vomi: [137 133  58 149 137 167 169 150 173 116 162 115 126 154 173 137 122 109
 162  94  99 184]
Vogo: [116 143  95 163 140 149 174  94 173  96 127  97 116 178 132 124 151 174
  82 134 124  77]
fot: [116 143  95 163 140 149 174  94 173  96 127  97 134 178 132 135 163 130
  80 135 122  88]
q: [116 143  95 163 140 149 174  94 173  96 127  97 134 178 132 135 163 130
  80 135 122  88]	fot
q: [116 143  95 163 140 149 174  94 173  96 127  97 116 178 132 124 151 174
  82 134 124  77]	Vogo
q: [137 133  58 149 137 167 169 150 173 116 162 115 126 154 173 137 122 109
 162  94  99 184]	vomi

donun: [ 58  58 132 132 185  64  58 197 132 156 171 112 149]
levo: [214  94 134 101  71 107  24  76 112 172  98  55 115]
bugi: [112  59 135 147 184  62 123 195 162 157 170 116 147]
rora: [206 109  71  74 133 122  64 121 161 179 112 107 115]
Sokug: [112  67 106 114 183  89 170 208 138 143 162  83 182]
Navi: [125 159  74 143 142 119  88 149  61  57 116 181  49]
again bugi: 	[147]
q: [ 58  58 132 132 185  64  58 197 132 156 171 112 149]	donun

lalin: [166 167 141 188 161 210  93 146  86  93 127 123 132 158 117 174 166 124
 166 166 164 100 146 146  89 172 140  99 101 113 204 187 235]
sazis: [201 157 155 186 111 172 127  96 113 126 108  85 154 199 127 148 179 150
  71 129 119  84 124 131  68 152 134  93 156 125 118 127 158]
Gudi: [200 131 114 163  94 169 112 138 121 168 123  81 158 188 127 136 173 140
  68 169 122 162 141 135  70 167 127  78 137 111 112 162 158]
figab: [156 122 169 185  93 196 184 101 163 144 150 100 150 211  89 138 176 183
 126 150 146 113 188 191  94 142 128  79 169 135 109 171 167]
Lili: [154 177 177 191 156 205 162 112  89  84 123 136 152 161 132 191 170 130
 138 122 142  72 143 158 104 172 168 118 104 128 198 167 230]
sula: [166 166 134 178 138 178 113 130  82 113 142 122 109 178 136 183 171 124
 109 123 142 153 150 157 109 210 165 133 121 122 176 180 178]
zimob: [173 131 118 189 119 176 120 120  99 141 100  79 139 188 136 162 198 179
  97 171 131 151 134 128  66 170 135 109 172 146 156 193 176]
fup: [138 124 160 205 125 211 181 133 139 118 147 128 132 166 211 155 167 158
 141 141 162 128 177 128  90 159 128  89 126 126 211 188 194]
lat: [166 166 134 205 134 175 113 130  82 113 142 122 153 169 136 183 171 124
 109 123 142 153 150 157 109 210 165 133 121 122 176 180 178]
Bemo: [177 165 136 170 145 191 142 130 105 118  99  90 144 165 136 159 186 148
  96 159 129  76 124 127  66 142 129  86 122 123 176 171 214]
sopib: [167 145 165 164  99 177 153  96 139 116 148 137 169 210 129 168 175 154
 117 133 142  78 183 193 120 180 171 111 145 128 132 155 192]
again sazis: 	[127]
again sopib: 	[145]
q: [201 157 155 186 111 172 127  96 113 126 108  85 154 199 127 148 179 150
  71 129 119  84 124 131  68 152 134  93 156 125 118 127 158]	sazis
q: [173 131 118 189 119 176 120 120  99 141 100  79 139 188 136 162 198 179
  97 171 131 151 134 128  66 170 135 109 172 146 156 193 176]	zimob
q: [156 122 169 185  93 196 184 101 163 144 150 100 150 211  89 138 176 183
 126 150 146 113 188 191  94 142 128  79 169 135 109 171 167]	figab

Kesit: [119 243 141  78  89  84  99  53  53 124  63 132]
Nunep: [ 66 191  66 141 161 182 165  66 163 127 151 128]
ruziv: [156 102 164  73 119 141  69 113 130 135 112 112]
again Kesit: 	[53]
again ruziv: 	[112]
again Nunep: 	[66]
q: [156 102 164  73 119 141  69 113 130 135 112 112]	ruziv

buru: [129 126 197 110 191 110 155 187 162]
toli: [ 80 138 126 140  83 149 117  89  99]
zuk: [121 121 100 102 177 112 121  87  74]
merud: [117  96 109 110 121 151 123 141 122]
tal: [121 145  97 146 139 120 154  52  70]
lupep: [102 103 134  90 144 126 149 128  89]
Kiba: [114 101 190  41  41  59 159 159 132]
again buru: 	[110]
q: [129 126 197 110 191 110 155 187 162]	buru
again zuk: 	[121]

sebi: [106 106 146 165 106 106]
numo: [126 111 140  42 127  98]
gotu: [243 243 175 109 201 200]
Kibe: [ 94 145 150 173 222 175]
Nik: [115  97 101 120  72  71]
fabi: [177 142  62  92 189 179]
kena: [140 128 200  98 170 175]
again sebi: 	[106]
again gotu: 	[243]
q: [106 106 146 165 106 106]	sebi

bon: [ 58 117 178 150  93  71 112 217  94 114 150  16 207 146 115 188 128 150]
vamit: [ 58 117 183 150  93  77 112 217  94 111 197  16 202 146 115 188 124  58]
Kefe: [ 58 117 178 153  93  71 110 217  94 114 197  16 202 146 115 188 128  58]
mov: [ 37 155 100  75   4  90 135  60  65 186  40 169  90  69  91 100  64 170]
again bon: 	[150]
again vamit: 	[58]
again Kefe: 	[58]
q: [ 58 117 178 150  93  71 112 217  94 114 150  16 207 146 115 188 128 150]	bon
q: [ 58 117 178 153  93  71 110 217  94 114 197  16 202 146 115 188 128  58]	Kefe

Tos: [117 136 145 117]
ludit: [173 147 147 147]
bug: [190 151 169  93]
Ros: [ 65  98  90 170]
leze: [173 147 157 100]
buka: [109 117 117 145]
tadoz: [ 50  50  50 182]
rar: [109 117 100 109]
Sedeg: [199 162 199  85]
again ludit: 	[147]
again Tos: 	[117]
again tadoz: 	[50]
q: [109 117 100 109]	rar
again rar: 	[109]
again Sedeg: 	[199]
q: [109 117 117 145]	buka

Kel: [  1  14 187 202]
Mot: [  1  14 138 142]
Dokil: [184 184 184 184]
vude: [177 103 177 194]
dud: [222 212 212  67]
again vude: 	[177]
again dud: 	[212]
q: [222 212 212  67]	dud
again Dokil: 	[184]
q: [177 103 177 194]	vude

Ruvo: [131 102 253  83]
reg: [109  61 154 125]
Sobed: [100  33 164 125]
Nemef: [237 109 237 237]
fone: [128 127 129 128]
tet: [130 110 195 119]
rakep: [172 162 160  71]
again Nemef: 	[237]
q: [237 109 237 237]	Nemef

Laf: [137 137 191  90 198 137  43  90]
boba: [ 46 137  88 137 137 137 103  42]
sipe: [163 131 127  60 118 176  56 228]
again boba: 	[137]
q: [163 131 127  60 118 176  56 228]	sipe
q: [137 137 191  90 198 137  43  90]	Laf

